One turn moves every row onto another: examples first, then more rows asked:
T: [ 1.65 -0.70  1.42 -0.52  2.31 -0.39  1.93  0.73 -1.70 -2.99 -2.22 -0.12
 -1.70  3.08  3.46  4.59 -0.27 -0.95]
U: [ 2.18 -1.81 -1.04  1.48 -3.92 -1.72 -0.89 -0.43  1.45  0.64 -1.53  1.82
 -0.75  2.48  3.83  0.17 -1.72  1.91]
Q: [-1.69  1.20 -4.52 -4.57  2.05  0.92 -2.85  1.48  0.78 -1.08  0.25  2.73
  1.51 -1.23 -0.52 -0.36  1.20  3.90]
Y: [-0.69 -3.07 -3.11  1.51  0.07 -0.56  0.99  2.79  0.68 -0.78 -1.43 -2.29
  0.53  4.53  1.38  2.90  1.69 -0.96]
E: [-0.08  0.74 -2.23 -4.76  0.90  0.24 -4.60 -0.27 -0.44  0.65  1.08  2.91
  1.08 -1.35 -0.11  0.33  1.98  4.06]
P: [-1.31 -2.29 -1.19  0.27  3.68 -1.79  0.84  1.83  0.50 -0.05 -1.90 -3.25
 -0.10  3.19  1.05 -1.69  1.40 -2.02]
J: [ 0.26 -0.28  1.50  1.26 -2.50 -3.12 -1.13 -0.69  1.76  1.64  0.28  2.73
 -2.88  2.86  1.41 -0.74 -1.99  2.19]
L: [-2.33  3.78 -3.64 -2.88  1.78  0.67  0.05  2.12  0.54 -0.67  0.93  2.69
  3.03 -1.21  0.18  2.53 -0.46  4.44]
X: [ 1.24  4.12 -2.41 -1.42 -0.06  0.51 -0.69  0.95 -0.40  1.00  0.21  2.04
  4.60 -1.99  0.17  2.66 -0.18  3.25]
D: [ 2.14 -1.61 -0.23  0.55 -0.19  0.57  0.41  1.16 -0.47 -3.09 -2.22  0.83
 -0.97  3.84  1.60  4.97  0.26 -1.27]
N: [ 0.33  0.84 -1.97 -5.28  2.01  0.14 -3.81 -0.62 -1.01  0.51  0.24  2.29
  1.64 -2.35  0.82 -0.84  1.95  3.58]
S: [ 0.40  4.78 -1.13 -2.26  0.95 -0.15 -0.15  0.77 -0.69  1.08  1.06  2.33
  3.90 -1.90  0.43  3.00 -0.35  4.02]
G: [ 0.69 -0.25  1.95 -0.05 -0.93 -3.38  0.99 -1.13 -0.30  0.97 -0.55  1.11
 -2.17  1.92  5.56  0.35 -2.24  3.08]
F: [ 2.06 -0.50  0.43  1.19 -0.98 -3.03 -0.35 -0.91  0.73  0.83 -2.45  0.80
 -0.30  0.77  3.79 -3.37 -2.58  1.03]
H: [ 1.33 -0.81  1.03  0.61  3.12 -0.95 -1.14  0.89 -0.02 -1.92 -3.50  0.09
 -1.32  2.39 -1.14 -1.57  0.28 -3.27]
B: [-1.18  3.66 -4.21 -2.55  2.15  1.00  0.41  2.40  0.28 -1.01  0.04  1.98
  3.79 -1.53  0.90  1.43 -0.64  3.98]
V: [-0.06 -0.22  2.60  0.38  2.63 -1.25 -1.07  0.52  0.33 -1.39 -1.59  1.28
 -3.34  3.43 -2.37  0.16  0.37 -2.30]
K: [-2.38 -1.33  0.07  0.14  3.08 -1.77  3.06  2.13 -0.70 -0.21 -0.14 -2.51
 -1.04  4.11  2.86  3.40  0.89  0.24]
M: [-2.80 -2.06 -0.52  0.81  1.92 -1.76  0.09  1.90  1.26  0.46  0.65 -1.57
 -2.37  4.82 -1.59  0.93  1.64 -0.76]
R: [-2.44  1.79 -3.32 -4.99  3.26  0.72 -2.08  1.28  0.05 -0.91  0.55  2.13
  1.25 -1.60  0.34 -0.70  0.86  4.17]

S goes to N
D goes to V
And these:
F goes to U
Q goes to L
M goes to K

